(in the rows, 128 means zero)
runs of hidden systems:
tonuz, trace 1 (8 x 26):
[[125 101 136 106 165 123 136 103 122 132 166 132  78 169 127 125 159  77
  129 129 164  87 115 182 127 198]
 [156  81 103  85 179 143 172 110  85 123 138 160 150 125 160 128 109 116
   68 149 134 167 163 112 105 105]
 [ 99 136 145 114 161 128 134 120 135 111 193 132  83 152 159 121 152 112
  123 145 168 124 142 173 129 214]
 [146  51 100  75 153 144 168  94 100 150 127 162 153 145 164 118  92  79
   99 134 135 130 139 131 110 116]
 [104 149 134 119 160 129 138 134 137  97 186 146 100 145 185 128 122 154
  106 161 163 169 170 150 138 199]
 [137  51 112  80 141 130 158  92 116 154 127 146 128 159 160 113  84  63
  150 120 149 104 113 158 127 151]
 [131 135 118  99 154 119 145 131 131  94 165 145 131 134 188 127  90 161
   98 165 152 198 189 117 139 156]
 [132  85 128  95 142 116 130  98 139 133 141 132  93 176 151 111  95  76
  175 118 156  92 118 170 148 196]]
rida, trace 2 (8 x 26):
[[113 144 135 141 108 107 126 155 118 125 139  39 162  83  74 120 149 179
  156 149 148 136 121 131 132  85]
 [133 182 138 148  79 122  90 131 167 139 128 156 113 130 101 134 192  86
   90  95  86 107 123  97 104 120]
 [110 124 115 169 133 180 108 146 101 148 101 104 158 135  95 134 138 224
  127 157 111  85 125 133 134 102]
 [123 171 141 169 101 103 149 149 150 138 122 153  96 105 100 182 170 112
   98 106 157 156  58 147 112 105]
 [101 137 150 151 135 153 115 136  99 131 109  85 164  70  95  92 145 139
  179 104  75  95 122 101 114  84]
 [107 166 120 135  54 120 113 145 171 157 172 109 142 131 105 142 194 139
   68 150 150 132 129 133 108 120]
 [106 136 130 179 129 190 108 135 117 153  73 178 131 130 128 136 135 153
  133  98  68  78  98 117 116 109]
 [ 94 146 129 158  96 116 159 163 131 144 139  87 146  90 105 156 140 180
  131 150 182 163  80 161 127  93]]
finon, trace 3 (8 x 26):
[[150 151 114 127 107 128  80 122 175 124 131 167  93 207 144 142 127 143
   96 141 122 109 165 126 151 188]
 [139  92 116 155 162 139 150 135 104 133  71 137 112 151 127 165  70 179
  167 134 159 120  80 167 162 126]
 [130 158 161 118 156  69 158 136 125  82 158 101  96  75 125 133 128  91
  158 113 168 191 112 138 132 134]
 [165  95 127  75 145 110  98  94 116 117 141  89 137 147 106  77 133  75
  147 125  99  84 183 102 130 144]
 [169 129  95 130 124 127 108 128 144 131 126 147 109 202 113 168 141 176
   54 170 152 125 153 135 144 149]
 [121 123 146 174 186 145 147 132  99 119  91 160  77 134 125 161 118 139
  164 107 142 103  64 174 143 154]
 [134 108 141  95 166  91 178 125  90 110 164  77 138  71 108 119 137  95
  136 135 171 172 118 140 113  97]
 [141 132 135  89 141 127  97 100 134 117 174 131 115 151 129  89 175  67
   98 124  96  95 185 107 109 171]]
Lened, trace 4 (8 x 26):
[[155 120 129  91 110 106  77 110 147 109 124  88 139 149 123  80  96 109
  180 122  92 101 186  94 155 150]
 [176 138  92 130  91 117  97 129 161 142 111 149 119 195 102 167 143 162
   57 155 134 123 149 117 141 126]
 [158 120 138 160 206 137 126 123  95  97  82 151  73 158 113 156 107 158
  158 119 127 101 105 152 160 158]
 [176 117 130 104 145  58 147 126 110 106 131  61 124 103  71 139 129 112
  144 136 175 163 118 132 141  94]
 [161 167 147 109 150 105  90 113 138  88 151 136 100 131 118 102 168  78
  109 109  83 125 183  82 120 155]
 [136 106 109 125 146 155 109 119 107 148 153 103 126 178  85 131 183 168
   75 174 144  72 147 154 124 146]
 [137 137 143 153 194 125 170 130  98 110 127 175  75 117 126 173 153 111
   95 115 157 152  81 157 115 137]
 [110 102 153  91 174 108 153 116  90 107 175  63 135  82 119  83 135  90
  177 131 151 129 137 146 120 138]]
Sud, trace 5 (8 x 26):
[[122 102 113 124  49 109 118 125 161 183 114  87 147 145  86 129 133 102
  158 118 151  81  78 155 132 107]
 [130 168 138 159 138 130 127 148 141  92  86 174 121 105 173 144  70 165
  152 108  97 185 136  93 149 119]
 [ 95 118 140 131  96 128  98 126 141 152 141  60 136 137  91  94 143 128
  198 126 135  57 111 160 142 152]
 [178 156 117 131  98  98 111 136 153 109  78 158 137 119 129 147  89 128
  118 105  89 178 146  68 141  79]
 [ 98 141 148 161 156 156  90 137 111 115 134  81 113 139 103 106 146 189
  183 142 118  66 134 153 150 171]
 [188 133 119 117  93  73 125 127 139 130  90 107 141 110  71 144 132  92
  119 107 119 150 113  91 127  59]
 [102 164 155 160 190 167 104 142  94  84 136 118 121 104 139 105 136 190
  152 136  86 118 170 110 135 155]
 [158 117 116 115  83 102 113 120 134 161 124  80 148 128  50 128 184  91
  104 123 129  90 107 120 110  79]]
rida, trace 6 (8 x 26):
[[121  86  98 132 127 175 104 120 116 162 120 110 148 190 115 122 124 194
  122 170 134  61 143 155 143 148]
 [146 147 127 153 145 113 170 140 130 119 103 196  95 119 145 190 118 121
   87 114 156 189  80 137 122 109]
 [103 118 162 125 165 124 132 126  94 107 133  67 137  76 111  83 120 113
  219 108 117 106 119 132 133 128]
 [144 138 108  86  64  99 116 120 167 148 171 116 155 138 121 119 163  91
   64 146 134 149 167 101 106 113]
 [110 129 126 162 160 195  97 125 118 129 103 181 111 168 159 125 121 172
  127 128  81  75 143 129 134 170]
 [137  98 112 133 125 103 179 138 117 145 114 115 129 124 113 176 103 149
  123 148 202 166  69 175 139  97]
 [120 164 168 127 149 110 128 127 126  91 133 137 117  65 144  97 133  66
  173  77  83 151 133  90 113 126]
 [121 101 107  91  82 131  97 120 143 158 166  62 170 159 105  92 145 147
  122 172 140  90 172 131 131 136]]
git, trace 7 (8 x 26):
[[152  80 101  80 139 127 110 109 119 121 136  90 155 172 140  95  76 159
  143 169 137 115 193 124 157 150]
 [190 148 121 119 118  68 116 120 166 107 121 148  72 180 107 169 128  98
  100 123 160 149 124 133 152 157]
 [168  67 122  91 212 123 148 102  71 100 118 105 122 142 122 112  89 125
  158 143 141 118 151 137 146 140]
 [159 149 134  88 111  57 127 124 153 105 182  86 108 130 103 127 162  90
  103 145 172 166 152 128 131 145]
 [169  82 120  86 187 144 121  86  95 118 129 152 115 166 133 102 133  77
  107 124  96  88 170 111 120 155]
 [146 124 112 110 140 107 140 128 123 127 172  98 112 161  98 155 168 157
   65 181 194 140 139 164 130 148]
 [149  99 140 106 189 120 167  99  94 118 135 169  91 122 138 131 145  39
  114  98 133 129 106 140 103 140]
 [103  96 116  80 133 136 153 120 110 138 201  83 162 122 144  98 149 134
   97 180 171 139 166 150 110 139]]
Sud, trace 8 (8 x 26):
[[132 167 149 166 100 110 121 136 148 142 109 144  94 111  79 158 186  83
  118  85 117 110  64 131 108 106]
 [103 103 122 135 153 172 149 139  84 130 103 116 185  83 150 106  85 183
  157 139 100 141 140 108 124  80]
 [ 90 189 152 154  65 113 106 147 174 144 163 110 115 108 102 130 198 105
  121 111 129 117 102 134 109 136]
 [132  95 109 144 138 179 132 124 100 150  61 169 168 119 143 126  86 148
  136 110  70 110 123  95 119  74]
 [ 80 180 142 169  81 120 120 166 158 135 158  85 126 108 108 144 164 182
  137 146 164 139 101 157 133 134]
 [135 112 136 139 132 139 136 117 114 141  68 164 137  96 127 120 106  72
  167  69  74 109  88 100 114  82]
 [ 78 162 127 141  83 143 108 159 149 133 156  81 169 110 141 109 126 208
  142 164 134 144 159 123 137 126]
 [142 145 138 162 100 128 104 122 147 149  76 167 103 134  95 144 151  78
  140  72  85  83  76 117 119 112]]
Lagup, trace 9 (8 x 26):
[[134 172 136 163  87  96 145 152 166 128  94 166 112  99 130 176 115 119
  125  96 137 185  73 121 130  92]
 [ 90 119 139 150 133 165 118 139 102 133  98  90 169  87 127  91  97 168
  206 116  88  98 124 117 135 102]
 [149 164 107 126  43  98 104 145 182 138 115 131 157 128 122 141 123 139
   93 130 113 171 148  82 129  84]
 [145 140 135 182 169 163 101 138 103 110  59 151 112 134 108 143 110 181
  158 110  76  93 117 110 148 118]
 [145 132 115 133  74  81 137 150 146 143 111  71 153 112  78 155 120 157
  139 143 172 159  93 136 145  74]
 [131 175 160 154 161 130 120 138 109  86 102 141 126  64 127 114 129 122
  158  88  66 153 138  76 120  98]
 [139 120 102 126  91 138  98 139 126 148 124  68 181 137  81 118 141 195
  108 168 120 108 161 108 132  86]
 [172 175 136 170 148 114 128 141 126 105  83 178  95 116  98 179 152 131
   82 100 103 157 106  98 121  93]]
finon, trace 10 (8 x 26):
[[102 163 157 149 164 117 134 144 134  79 139 137  88 114 172 129  86 156
  187 123 145 165 132 146 160 185]
 [157  78 118  74 108  76 139 105 135 134 124  80 141 134 118 105  79  75
  185 122 160 130 123 138 149 123]
 [174 157 125 108 151 100  96 122 145  77 139 142  98 165 143 128 112 143
  103 146 118 162 200  95 154 170]
 [149  94 118 139 134 118 108 120 130 139  95 106  96 190  96 144 103 149
  173 135 159  69  96 175 169 164]
 [180 135 134 127 186  81 165 131 104  82 114 140  91 112 118 170 108 124
  113 126 163 195 116 129 140 114]
 [135 124 155 109 175 106 109 111 105 100 163  67  99 129  90  92 162  96
  174 125 133  82 144 146 136 175]
 [200  89  94  90 146 106 134 103 114 134 121 141 121 177  96 152 143 105
   52 150 148 127 148 123 124 113]
 [117 144 147 164 201 161 122 130 100 105 142 151  74 152 125 145 163 166
  117 141 133  96 122 163 132 188]]
Lened, trace 11 (8 x 26):
[[171 134 104 145 167 149 132 133 104 117 103 178 120 155 122 170 138 180
   44 154 120 152 150 107 125 108]
 [117 144 162 163 173 112 128 138 109 102 122  90  80 116  87 137 145 139
  192 115 153  98  80 174 149 160]
 [173 109 123  87 144  93 156 114  98 120 134 104 157  87  96 120 148  77
   96 123 123 164 143  90 101  65]
 [ 98 187 155 140 136 140  85 137 147 103 181 125 104 134 137 102 184 142
  116 136 101 110 176 119 121 188]
 [130  75 104 129 138 167 150 113  94 180 119 137 140 152  93 148 168 124
   80 140 141  76  89 159 101  99]
 [ 98 160 156 147 185 127 171 146 105  85 154 151 103  78 170 144 119 143
  135 126 151 196 119 142 123 144]
 [100  99 140  94  93 114 131 111 133 156 159  74 157  99 109  80 150  55
  173 109 130  90 115 137 109 120]
 [114 144 109 112 110 159 130 129 145 136 158 183 153 133 184 127 134 137
   51 148 107 168 179  94 102 126]]
tonuz, trace 12 (8 x 26):
[[137 115 122 106 145 161 108 102 118 145 159 152 122 164 121 110 191  89
   63 133  97  75 162 118  96 153]
 [122 111 110 145 167 176 155 128 101 147 134 182 114 160 142 167 154 160
   50 155 147 122 115 157 110 137]
 [ 83 110 144 131 174 144 192 128  95 135 163 144 115  90 155 136 143 103
  127 125 171 147  82 176 101 139]
 [ 84 109 130  81 120 145 157 117 124 140 193 125 166  89 179  82 140  79
  114 135 129 150 159 123  90 130]
 [ 91 125 115 111  96 168 112 116 164 154 160 179 134 172 195 109 123 121
   99 136 115 110 163 129 118 181]
 [106  85 101 134 126 166 158 127 130 155 106 181 133 164 187 154  64 164
  128 144 156 135 104 164 140 145]
 [ 91 121 138 117 129 107 174 138 136 115 149 125 129  95 184 128  65 128
  180 130 178 192 111 157 142 143]
 [117 108 128  75  97 107 119 110 153 124 151 104 153 124 171  74  75  83
  184 119 119 139 171 111 139 150]]
git, trace 13 (8 x 26):
[[165 154 134 109  86  64  92 127 158 120 141  64 122 131  62 120 166  97
  136 124 134 119 139 111 137 117]
 [179 126 127 125 197 150 101 110  88  92 105 150 117 145 116 116 139 136
   99 128  68 105 183  83 128 128]
 [142 142 136 144 146 105 119 137 114 123 153  71  99 143  53 150 194 159
  111 157 171 100 111 164 137 141]
 [159 123 145 118 192 127 156 114  78 107 122 148 120  80 108 126 163  69
   99  97  96 140 123  99  92  88]
 [ 83 139 141 118 139 152 117 132 113 131 203  76 142 113 118  91 196 147
  109 163 136 101 162 143 106 156]
 [140 128 120 134 115 147 133 116 131 163 121 185 123 136 113 150 186  76
   52 106 105 106 102 117  86 102]
 [ 73 116 133 150 182 186 162 140  84 133 157 139 133 113 157 131 141 184
  111 159 147 124 123 165 113 144]
 [ 89 133 137 131  74 115 160 132 153 169 148 137 134  92 129 138 161  63
  122 100 153 138  64 151  94 103]]
Lagup, trace 14 (8 x 26):
[[ 91 149 165 151 172 155 127 120 121 112 138 172  82 116 158 114 147  84
  160  86  99  96 107 143 115 181]
 [118  62  90  75  86 131 148 112 136 173 151  98 178 153 149 108  95 124
  124 166 171 124 140 150 127 123]
 [114 180 152 147 137 127 116 128 162 101 138 201  71 141 178 137 132  92
  122  95 107 144 131 123 129 186]
 [123  52 102 101 123 145 131 109 115 166 117  92 155 168 123 106  88 136
  171 147 153  69 119 166 148 140]
 [133 172 141 121 105  78 136 133 178  99 150 168  88 126 172 151 109  88
  122 112 153 198 128 124 137 160]
 [117  83 133 113 157 156 104 105 103 129 120  94 136 150 125  78 105 125
  198 123 101  52 147 138 145 162]
 [167 140 107  93  86  69 130 127 179 117 147 138 116 160 142 152 108 113
   88 146 172 188 151 123 145 140]
 [131 125 156 143 202 143 107 114  97  95 110 128  84 139 119 107 125 120
  189 103  98  73 127 140 147 179]]

runs to name:
trace 15 (2 x 26):
[[148  85 106  95 173 144 130 121  84 117 145  82 161 144 120 110 115 184
  111 184 141 128 188 126 139 123]
 [135 177 148 153 106  90 123 134 167 122 137 159  66 140 109 167 175  82
  109  99 150 135  81 152 122 158]]
 -> Lened
trace 16 (2 x 26):
[[ 70 108 132 124 146 162 188 130 108 150 157 166 142  86 184 131 124 108
  114 125 151 161  94 156  94 121]
 [ 52 128 130 124  75 175 124 126 155 174 170 147 155 121 173  97 152 104
  124 122 113  99 125 139  94 148]]
 -> Lagup
trace 17 (2 x 26):
[[156  98 122 142 186 163 115 109  98 118  68 178 106 167 140 132  89 137
  148 108  85  83 130 120 144 147]
 [119 134 129 133 128  93 160 151 125 122 161  78 121 116 105 158 138 170
  123 166 209 170 101 176 142 127]]
 -> finon
trace 18 (2 x 26):
[[123 133 104 144  71 129 108 152 147 150 109  81 172 137 105 138 105 216
  138 163 141 133 135 124 151  91]
 [135 172 151 166 100  97 113 139 163 116  80 154  92 110 117 149 111  97
  181  72 108 137  77 120 143 121]]
 -> tonuz
trace 19 (2 x 26):
[[147 142 137 129 154 117  88 123 125 114 157  89  89 174  73 129 188 144
  114 152 144  73 145 154 140 178]
 [188  96 114 120 173 125 159 109  89 132  90 169 117 131  99 163 143  90
   70 115 120 134 105 114 106  80]]
 -> tonuz
trace 20 (2 x 26):
[[ 87 162 154 124  86  95 107 141 162 125 181  57 124 111 112  98 155 120
  181 132 156 119 127 152 137 163]
 [179  95 112  83 150 126 124  95 117 115 105 165 142 139 152 104  91  74
  114 110  81 138 176  75 122 112]]
 -> Lagup
trace 21 (2 x 26):
[[ 60 157 172 158 148 143 142 144 113 120 157 102 122  61 132 105 155 120
  185 104 124 121  94 149 111 139]
 [111 110 107 100  49 130 128 122 151 182 146 105 186 112 115 106 155  89
  101 128 119 116 126 111  94  77]]
 -> rida
trace 22 (2 x 26):
[[156 114 101 117 126 120 168 125 122 149 137 163 127 141 122 175 157 120
   33 150 167 168 111 137 104  95]
 [ 92 137 167 137 194 141 135 123 108  92 150 132  87 115 161 102 120 114
  193 113 126 113 126 156 138 196]]
 -> Lened
trace 23 (2 x 26):
[[141 111 113 175 134 148 138 138 112 154  71 148 112 155  89 183 127 172
  119 128 147  96  60 162 139 104]
 [103 140 153 141 145  97 171 150 111 105 132  95 132  55 131 133 105 130
  182 115 160 186  89 141 131 100]]
 -> Sud
trace 24 (2 x 26):
[[109  90 149  93 160 122 146 103 109 120 142 117 127 103 159  81  95  58
  203  96 121 114 127 137 126 155]
 [125 125 100  81  61 106 128 127 172 149 178 116 165 143 154 117 129 117
   78 163 156 166 172 116 118 127]]
 -> Lened
trace 25 (2 x 26):
[[115  95 117 119 170 174 152 126  81 122 113 136 179  94 169 102  80 165
  137 138  93 150 162  99 120  91]
 [ 92 137 139 111  97  99 142 127 169 137 188 124  96 146 152 131 145  86
  133 134 190 138 108 180 128 188]]
 -> rida
trace 26 (2 x 26):
[[119  97 130  72 113 102 156 109 127 145 186  92 149 101 123  97 162  45
  116 128 157 133 130 136  95 122]
 [121 119 113  93 133 161 125 108 135 137 170 176 135 161 179 111 146 106
   57 145 109 127 185 112 102 161]]
 -> git
trace 27 (2 x 26):
[[124 195 157 145 152 129  97 135 134  92 167 143  94 112 117 121 202 116
   87 119  92 131 164  99 106 156]
 [155  67  98 116 151 166 133 109  78 162 105 118 166 146  85 125 151 141
   88 147 112  76 130 123 108  82]]
 -> Sud
trace 28 (2 x 26):
[[189 111 127 113 167  86 134 111 103 117 128 101  89 152  56 154 172  93
  101 132 163 107 107 149 130 127]
 [162 141 146 106 213 106 134 113  91  72 166 123  90 122 116 121 164 107
   99 140 133 148 170 118 124 159]]
 -> Lened
trace 29 (2 x 26):
[[186  96 117  84 141  71 138 103 126 123 147  97 102 163  84 139 147  74
  106 140 179 126 126 149 135 140]
 [163 128 134  94 192 110 125 104 116  85 163 149  83 161 145 119 141  95
   97 137 132 136 178 123 132 187]]
 -> Lened
trace 30 (2 x 26):
[[116 179 144 139  73 105  88 142 161 138 163  78 129 117  72 120 207 122
  114 128 124 106 129 120 116 126]
 [135 116 122 145 182 191 130 120  79 134 108 177 136 128 125 131 162 142
   72 123  74  98 142 103  96 105]]
 -> Lened
trace 31 (2 x 26):
[[147 147 109  95 102  89 132 136 165 110 169 130 129 148 158 142 111 146
   81 165 170 199 177 118 140 144]
 [141  98 135 122 185 144 123  99 111 124 119 165  76 178 135 126 130  87
  144 111 123  69 115 159 137 190]]
 -> Sud
trace 32 (2 x 26):
[[ 69 104 132 140 139 182 165 128  94 170 154 136 154  92 133 119 174 115
  107 127 130  99  90 155  81 108]
 [ 77 122 126 112 116 166 161 127 124 157 173 162 165  87 174 110 159  94
   76 125 114 146 135 116  74 108]]
 -> finon
